[[114 116 127 140 152 149 136 121 115 112 116 116]
 [140 124 117 112 112 116 128 139 152 148 133 120]
 [135 124 113 112 112 116 128 144 152 148 133 120]]
->
[[135 124 113 112 112 116 128 144 152 148 133 120]
 [140 124 117 112 112 116 128 139 152 148 133 120]
 [114 116 127 140 152 149 136 121 115 112 116 116]]

[[132 114 121 135]
 [128 126 130 124]
 [122 116 131 119]
 [133 127 127 141]
 [124 120 124 135]
 [120 120 117 120]
 [130 119 133 105]
 [132 138 126 118]
 [127 126 137 128]]
->
[[120 120 117 120]
 [132 114 121 135]
 [124 120 124 135]
 [132 138 126 118]
 [133 127 127 141]
 [128 126 130 124]
 [122 116 131 119]
 [130 119 133 105]
 [127 126 137 128]]

[[118 142 139 136 119 118 136]
 [149 117 122 122 136 142 117]]
->
[[149 117 122 122 136 142 117]
 [118 142 139 136 119 118 136]]

[[123 115 125 134 118 136 135 145 134 135 127 138 146]
 [135 113 118 123 125 111 131 126 132 119 130 131 138]
 [124 136 134 132 134 115 133 130 119 133 129 127 126]
 [133 144 128 123 125 130 131 130 123 135 125 123 133]
 [118 139 142 132 137 141 142 142 126 152 127 124 124]]
->
[[135 113 118 123 125 111 131 126 132 119 130 131 138]
 [123 115 125 134 118 136 135 145 134 135 127 138 146]
 [133 144 128 123 125 130 131 130 123 135 125 123 133]
 [124 136 134 132 134 115 133 130 119 133 129 127 126]
 [118 139 142 132 137 141 142 142 126 152 127 124 124]]

[[132 126 115 104]
 [130 138 121 100]
 [124 123 140 125]
 [131 124 117 151]
 [128 115 126 148]]
->
[[132 126 115 104]
 [131 124 117 151]
 [130 138 121 100]
 [128 115 126 148]
 [124 123 140 125]]

[[121 126 122 121 136 143 135 112 124 119 113 133 117]
 [131 134 132 127 134 126 126 132 135 114 124 115 109]
 [119 128 123 121 136 140 137 108 124 117 115 134 112]
 [134 135 135 122 128 123 129 119 128 118 127 119  99]
 [138 128 128 122 125 121 127 122 131 122 134 121 115]
 [119 125 120 124 132 134 139 108 128 120 124 138 122]]
->
[[119 125 120 124 132 134 139 108 128 120 124 138 122]
 [121 126 122 121 136 143 135 112 124 119 113 133 117]
 [119 128 123 121 136 140 137 108 124 117 115 134 112]
 [138 128 128 122 125 121 127 122 131 122 134 121 115]
 [131 134 132 127 134 126 126 132 135 114 124 115 109]
 [134 135 135 122 128 123 129 119 128 118 127 119  99]]

[[132 150 125 139 123 138 117 136 130 141 122 130 142 131]
 [130 118 124 123 130 120 147 126 131 122 133 125 118 124]
 [136 130 138 129 126 139 146 150 128 150 126 131 124 128]]
->
[[130 118 124 123 130 120 147 126 131 122 133 125 118 124]
 [132 150 125 139 123 138 117 136 130 141 122 130 142 131]
 [136 130 138 129 126 139 146 150 128 150 126 131 124 128]]

[[114 152 132 143 116 110 135 132 154 100 111]
 [146 111 107 116 125 125 144 120 111 113 138]
 [121 122 155 109 109 151 124 146 118 108 128]
 [131 110 113 148 146 121 113 107 119 123 111]
 [150 145 145 141 153 130 142 118 144 134 150]
 [140 107 133 147 130 150 114 155 110 146 143]]
->
[[146 111 107 116 125 125 144 120 111 113 138]
 [131 110 113 148 146 121 113 107 119 123 111]
 [114 152 132 143 116 110 135 132 154 100 111]
 [140 107 133 147 130 150 114 155 110 146 143]
 [150 145 145 141 153 130 142 118 144 134 150]
 [121 122 155 109 109 151 124 146 118 108 128]]
---
[[133 124 110 127 130 117 124 129]
 [140 125 109 119 127 123 125 142]
 [127 148 150 129 125 123 149 135]
 [149 118 106 113 109 140 127 144]
 [107 121 117 130 123 148 120 107]]
->
[[149 118 106 113 109 140 127 144]
 [140 125 109 119 127 123 125 142]
 [133 124 110 127 130 117 124 129]
 [107 121 117 130 123 148 120 107]
 [127 148 150 129 125 123 149 135]]

[[137 153 150 142 130 136 135 131]
 [128 132 131 130 128 132 130 131]
 [132 148 147 137 125 133 135 131]
 [121 103 104 114 127 123 117 127]]
->
[[121 103 104 114 127 123 117 127]
 [128 132 131 130 128 132 130 131]
 [132 148 147 137 125 133 135 131]
 [137 153 150 142 130 136 135 131]]

[[120 139 145]
 [126 146 143]
 [122 152 141]
 [115 115 117]
 [141 107 125]
 [117 122 118]]
->
[[115 115 117]
 [117 122 118]
 [141 107 125]
 [122 152 141]
 [126 146 143]
 [120 139 145]]

[[123 114 124 133 115 103 108 127 129 150 142 124 121 134 143 117]
 [139 120 111 123 119 139 119 122 125 122 126 156 128 104 118 121]]
->
[[139 120 111 123 119 139 119 122 125 122 126 156 128 104 118 121]
 [123 114 124 133 115 103 108 127 129 150 142 124 121 134 143 117]]

[[128 136 122 148 132 133]
 [138 103 141 129 127 107]
 [118 105 116 138 120 109]
 [131 144 135 106 151 153]]
->
[[118 105 116 138 120 109]
 [128 136 122 148 132 133]
 [131 144 135 106 151 153]
 [138 103 141 129 127 107]]

[[126 140 110 114 125 129 149]
 [126 114 114 124 116 128 152]
 [114 114 117 144 124 128 119]
 [146 113 115 153 141 110 116]]
->
[[126 140 110 114 125 129 149]
 [126 114 114 124 116 128 152]
 [146 113 115 153 141 110 116]
 [114 114 117 144 124 128 119]]
